The rows below fall into families. The same turns and mirrors carry the whole set onto itself and the rows of a family onto each other. For each named row, which other rows are in its family? Write them in the order they are listed.
These 32 rows form 8 families of 4 rows each.
j_786: [ 2.05 -2.15 -0.11 -0.20  0.26  0.42  0.69  2.66 -0.33 -1.60  1.04 -2.22
  0.08  3.63]
j_291: [ 2.29 -1.83 -0.10  0.66 -0.84 -0.69  2.09  0.25  1.39 -0.99  0.81 -0.22
  0.77  2.28]
j_961: [ 1.82 -1.49  0.30 -1.83 -0.20  0.27  0.21  0.61  1.71 -0.15 -1.17  0.21
  3.32  0.54]
j_275: [ 0.97 -2.97  0.69 -0.51 -0.21  0.90 -0.92  2.69  0.03  0.29  1.59  0.41
 -0.77  2.10]
j_235: [ 2.39 -1.72  1.00 -0.38  0.65 -0.40  0.38  0.34  2.12 -1.62 -2.27 -0.23
  0.38  0.90]
j_584: [ 2.94 -1.50  0.67 -1.04 -1.48  1.81 -0.15  2.39  1.20 -0.47  0.88 -1.04
 -1.75  3.76]
j_25: [ 0.92 -0.09  0.91 -1.21  0.78  1.66 -0.91  2.49  1.36 -0.01 -0.48  1.37
  0.43  2.96]
j_692: [ 2.26 -1.25  0.14 -1.51  0.08 -0.58  0.88  1.83  3.08 -1.31 -2.03 -1.30
  1.64  1.31]
j_925: [ 2.40 -1.35  1.33 -1.05 -0.96  1.68 -0.80  1.93 -0.63  1.03  2.20 -0.86
  0.02  2.99]
j_823: [ 3.83 -2.44 -0.90  0.13  0.85  0.86  0.90  1.92  0.63 -1.16  0.58 -2.10
  1.35  1.77]
j_478: [ 2.09 -1.64  1.49 -2.40  0.33 -0.47  0.37  0.91  2.67 -1.90 -1.33 -1.22
  1.46  0.93]
j_753: [ 3.86 -1.27 -0.08 -0.89 -0.63  1.43  1.52 -0.13  0.34 -0.39  1.22 -1.60
  0.12  2.70]
j_879: [ 3.19 -3.54 -0.22 -0.85 -1.18 -0.14  1.45  1.33  1.39 -0.59 -0.29 -2.40
  0.86  3.34]
j_116: [ 0.89 -1.48  0.58 -1.43 -1.46  0.59 -1.22  1.30  2.10 -0.57 -1.95  0.26
  1.12  0.56]
j_19: [ 1.35  0.90  1.48 -2.02  0.07  1.50 -1.15  2.27  1.51  0.13  0.41  0.44
  1.02  1.27]
j_387: [ 0.91 -1.58  1.33 -1.67 -0.42  0.15 -1.48  3.55  2.16 -0.26 -1.58  0.42
  1.34  1.32]
j_513: [ 3.54 -0.20  0.34 -1.38 -0.30  0.43  1.19  0.40  1.03 -1.68 -2.62 -0.37
  1.17  1.64]
j_404: [ 3.44 -1.55  0.08 -0.71  0.04  2.56  0.49  2.46 -1.29  0.39  0.61 -1.35
  0.26  2.15]
j_74: [ 1.84 -2.86  0.93 -0.77 -0.42  2.05 -0.88  2.28 -0.71 -1.00  1.20 -2.24
  0.17  2.99]
j_910: [ 4.20 -2.46 -0.11 -0.45 -1.38  2.36  0.50  0.60  0.60 -0.14  1.05 -0.64
 -0.80  2.27]
j_528: [ 0.83  0.03  2.50 -2.40 -1.01 -0.62 -0.75  2.06  0.84  0.61 -0.88 -0.03
 -0.25  2.05]
j_437: [ 1.78  0.25  1.85 -2.06  0.81 -0.95  0.56  1.71  0.97  0.29 -0.80  0.84
  1.51  2.17]
j_92: [ 2.80  0.12  0.39 -1.77 -0.07 -0.97  0.90  1.32  2.45  0.35 -1.33  0.64
  1.07  1.14]
j_117: [ 2.64  0.03  1.44 -2.00 -0.16  1.17 -1.54  3.48  1.86  0.81 -0.32  0.93
  0.29  1.91]
j_332: [ 2.47 -1.59 -0.01 -1.00 -1.17  1.15 -0.58  2.40 -1.70  0.07  0.84 -0.15
 -0.86  1.69]
j_720: [ 1.11 -1.19  1.12 -1.56 -0.45 -1.92 -0.38  1.13  2.83 -1.40 -0.98 -0.21
  0.56  1.61]
j_930: [ 3.15 -1.29 -0.12 -0.07 -0.99  1.27 -0.64  2.91 -0.39  1.48  1.29 -1.06
 -0.10  2.67]
j_945: [ 2.35 -2.81 -0.43 -0.93 -1.33  0.37  2.13  0.98  0.07 -1.85  0.01 -0.74
  1.66  3.48]
j_787: [ 3.23 -2.48 -0.33 -1.24 -1.47  0.84  0.21  0.82  0.68 -1.89 -0.33 -2.35
 -0.02  3.90]
j_848: [ 1.58 -0.93  0.89 -2.54  0.48  2.11 -1.37  3.10 -0.16 -0.43 -1.54  0.48
  0.37  2.61]
j_909: [ 1.22 -0.50  1.18 -1.12  0.17  1.15 -0.15  2.51  2.07  0.90  0.03  1.43
  1.47  0.55]
j_525: [ 2.23 -2.75 -0.27 -0.77 -1.04  0.17  1.21  0.13  0.93 -1.37  0.36 -2.89
  1.12  2.12]

The rest of the family of j_116: j_786, j_910, j_437
The rest of the family of j_525: j_692, j_925, j_117
The rest of the family of j_720: j_404, j_787, j_909
The rest of the family of j_275: j_291, j_513, j_848
The rest of the family of j_92: j_753, j_387, j_74
The rest of the family of j_332: j_235, j_25, j_945

